500 stands for zero in the data rows.
Some points, one per row:
451 304 524 509 428 503 450 454 484 485 535 485 572
252 999 520 508 707 471 404 163 313 189 404 227 303
602 586 689 922 399 546 773 542 928 574 777 556 639
544 451 495 498 553 511 457 617 564 602 518 528 484
432 520 452 340 622 440 498 591 384 582 420 520 426
522 382 437 325 568 534 403 555 384 571 438 519 445
503 430 560 559 434 591 501 524 698 507 525 514 526
458 354 436 348 560 453 360 434 248 456 335 432 448
420 804 567 692 345 454 288 000 035 059 264 146 865
596 413 450 433 482 490 532 642 547 590 545 556 426
342 675 442 337 551 502 444 393 377 354 432 489 285
539 400 440 358 515 461 424 520 385 540 428 503 443
552 548 543 589 587 514 636 619 792 614 635 579 495
550 418 599 607 461 512 612 543 643 446 535 539 493
596 588 478 481 527 457 551 637 525 535 568 555 458
534 473 426 368 540 407 375 532 282 517 365 467 478
570 421 453 545 564 480 539 646 596 629 567 600 508
506 544 533 578 443 486 513 451 453 529 479 432 584
812 225 492 415 000 429 134 439 519 228 374 585 613
511 523 474 425 504 618 457 511 498 591 460 570 497
438 501 569 595 398 588 524 379 626 501 478 606 809
397 465 408 284 564 446 305 431 279 481 369 450 427
574 452 481 497 579 493 529 527 435 614 518 561 594
413 745 524 618 397 453 309 000 091 143 292 203 757
476 515 404 339 590 424 465 532 220 446 444 455 368
423 768 548 634 385 468 312 000 112 155 288 204 771
419 531 399 285 600 471 399 473 248 594 323 473 352
556 381 465 332 513 411 460 592 393 529 486 487 408
529 415 550 610 447 611 543 560 701 523 582 494 475
512 389 510 658 381 554 593 499 695 491 592 539 603
426 592 447 368 672 326 387 401 152 385 339 417 321
548 444 415 453 553 497 555 548 469 543 532 503 456
527 549 527 515 567 458 566 628 590 549 552 610 474
537 474 499 606 522 511 596 641 627 589 600 517 482
553 463 532 582 474 516 611 587 577 597 540 553 505
394 346 635 561 518 533 378 310 389 505 461 352 478
581 488 620 661 424 487 684 594 735 533 700 543 532
531 494 427 363 548 410 393 546 304 532 371 476 494
469 504 507 334 577 491 374 458 421 574 444 490 420
532 487 425 397 513 433 502 653 431 595 517 494 479
459 314 452 456 442 509 417 469 373 449 430 438 528
544 471 449 385 541 544 562 669 557 615 514 521 431
504 393 418 412 494 463 416 519 373 466 458 494 439
476 553 512 512 591 456 656 658 631 579 581 613 510
583 342 447 400 564 445 465 611 402 592 450 500 467
730 510 698 860 450 411 687 490 603 476 999 803 412
549 448 462 452 557 470 518 581 451 577 520 521 486
426 638 516 486 436 396 251 000 022 313 239 228 698
436 531 384 302 555 464 413 557 390 475 478 477 349
500 532 454 395 546 633 387 511 493 546 473 513 460
601 503 647 684 426 491 725 597 790 561 715 539 514
413 560 475 353 585 488 428 510 413 499 454 548 367
425 546 577 608 376 516 301 000 219 308 294 265 654
406 790 588 688 321 494 378 000 131 195 231 249 810
427 475 485 360 600 525 378 503 345 534 404 450 379
457 501 707 720 490 497 665 564 896 599 615 595 717
562 381 440 389 488 523 364 317 205 436 350 396 605
479 462 550 461 507 595 500 439 624 637 491 553 605
523 515 426 439 535 519 559 626 512 587 483 578 379
535 506 516 491 508 519 642 608 671 525 575 625 575
587 470 507 501 511 534 539 628 589 481 596 531 515
466 461 385 337 617 488 425 525 286 552 463 450 387
498 439 456 385 567 467 445 601 345 541 400 469 401
450 491 534 423 525 563 463 567 575 545 467 534 521
475 497 402 316 554 555 354 470 316 531 391 508 381
463 531 667 721 420 654 697 517 942 605 671 601 650
429 402 481 483 521 597 439 445 446 542 446 487 518
24 more points follow, each with its number after it:
525 457 509 510 553 524 487 592 581 589 526 539 485 0
529 534 428 418 535 462 526 573 471 479 450 496 393 1
442 510 543 546 481 508 604 525 688 507 566 560 553 2
405 475 427 384 601 475 408 486 337 402 438 541 371 3
398 632 464 405 532 515 473 431 444 390 465 501 341 4
529 449 371 315 577 452 367 533 323 566 409 461 421 5
417 516 421 327 543 535 383 446 361 492 417 456 355 6
507 434 393 376 521 551 438 563 530 589 461 618 440 7
551 343 493 588 444 540 511 542 609 580 521 560 645 8
443 632 371 323 568 332 342 461 190 362 320 459 404 9
593 413 492 423 592 441 451 599 339 502 473 550 436 10
583 507 621 692 470 560 651 655 776 588 704 594 607 11
450 434 490 361 569 536 465 548 418 599 404 579 446 12
529 432 482 540 510 429 532 624 507 501 540 508 468 13
243 663 400 629 334 453 527 327 744 329 712 724 132 14
568 545 627 697 432 439 683 596 832 520 644 532 550 15
573 472 510 479 485 501 549 608 554 549 526 523 489 16
479 484 416 292 626 483 341 536 328 554 346 506 420 17
425 743 582 686 348 506 322 000 140 173 237 187 792 18
506 346 470 468 427 583 496 499 530 434 495 539 508 19
489 387 405 405 508 514 494 633 461 530 492 501 414 20
404 576 614 655 339 538 256 000 172 261 249 212 718 21
567 488 457 448 460 545 501 560 505 605 489 573 606 22
534 391 454 464 544 450 526 649 403 507 492 531 420 23
Which two of these numbered points are nearest to each point below, looking only along the 4 directions in which the first points spread most? Their numbers follow each, nearest first.
628 283 458 400 416 538 499 467 445 419 361 455 517 > 19 22
606 535 571 740 449 410 708 559 786 536 693 521 642 > 15 11
497 316 481 495 463 578 460 530 591 512 473 516 519 > 22 19
507 507 505 434 589 453 532 605 435 504 508 529 438 > 1 23
477 523 610 539 514 592 592 588 695 490 547 591 576 > 2 0
154 697 370 638 279 442 500 243 764 256 739 781 035 > 14 2
510 472 429 443 593 499 532 562 484 565 532 577 442 > 1 20
505 400 497 405 483 526 504 546 509 626 474 557 428 > 7 20
512 601 361 365 633 384 354 401 161 347 332 338 368 > 9 3
233 654 397 605 321 453 514 323 730 318 702 744 124 > 14 2
446 454 361 285 636 502 395 480 218 557 436 418 373 > 17 5
564 559 556 608 608 516 646 620 835 629 640 585 484 > 11 15
522 414 430 469 507 417 506 621 373 460 463 496 386 > 10 23
469 472 480 450 535 533 502 568 550 618 536 536 458 > 0 16
497 481 601 467 376 606 532 485 589 523 596 667 797 > 8 2
541 487 471 507 466 492 557 636 611 515 557 507 490 > 16 0
530 449 478 534 473 431 551 616 492 466 519 506 438 > 13 16
481 831 636 783 312 522 258 000 057 187 210 100 818 > 18 21
504 449 440 442 599 508 494 559 451 532 507 488 500 > 1 20
459 539 374 293 558 532 340 460 288 494 382 489 333 > 17 6
504 513 584 754 433 513 681 491 848 418 696 499 550 > 15 11
409 862 626 726 291 479 236 000 060 079 220 183 874 > 18 21
539 453 582 453 414 587 528 501 583 562 511 539 719 > 8 19
563 482 484 420 569 444 500 616 454 608 526 515 421 > 23 20
487 507 416 419 521 450 275 222 105 336 288 326 537 > 9 6
609 428 504 531 515 503 551 623 552 548 542 480 451 > 16 13
465 426 640 679 432 549 585 516 797 517 597 552 583 > 11 15
496 524 450 372 562 602 377 513 461 548 445 512 453 > 12 7
430 269 499 428 437 498 372 436 367 495 474 472 564 > 19 22
434 452 483 360 579 514 461 544 404 568 405 542 414 > 12 20
558 342 500 603 447 548 519 614 669 508 588 554 568 > 8 16
468 450 418 249 539 512 404 566 291 556 317 520 406 > 17 5
503 352 414 408 504 571 522 564 559 558 541 512 479 > 7 22
493 264 544 439 475 478 347 465 358 495 447 462 446 > 10 19
530 432 497 568 506 421 529 627 513 492 547 505 474 > 13 16
384 878 653 832 275 508 208 000 006 062 152 133 930 > 18 21
409 574 459 339 598 468 426 494 373 494 451 556 336 > 3 6
277 734 474 460 600 410 455 335 430 317 431 409 364 > 4 3
523 494 488 394 569 456 454 456 325 492 505 467 492 > 3 1
536 372 322 382 514 405 397 526 250 494 401 389 433 > 5 17
394 823 622 779 307 508 300 000 098 084 204 116 878 > 18 21
494 571 484 536 508 492 632 601 705 558 569 618 579 > 2 0
414 500 446 329 503 505 374 434 324 514 398 443 379 > 6 3
464 428 438 378 570 445 430 629 485 508 519 507 423 > 20 23
476 540 467 412 576 465 425 478 421 534 421 466 377 > 3 6
518 579 536 573 530 553 627 569 752 554 592 538 528 > 2 15
491 485 470 376 579 554 559 621 581 613 544 558 494 > 0 7
557 496 432 418 496 416 523 694 482 601 550 510 502 > 23 20
534 445 547 644 477 499 549 536 627 454 595 455 550 > 2 16
507 447 434 412 543 461 530 605 352 556 467 502 406 > 10 1
465 515 447 480 531 421 478 541 367 419 441 452 339 > 3 1
511 321 509 524 466 532 440 485 519 555 496 420 508 > 19 22
544 454 479 350 543 500 449 523 345 580 416 570 540 > 12 20
550 395 608 758 380 455 670 600 799 533 669 569 629 > 11 15
502 436 553 521 508 491 541 491 474 407 455 506 445 > 13 1
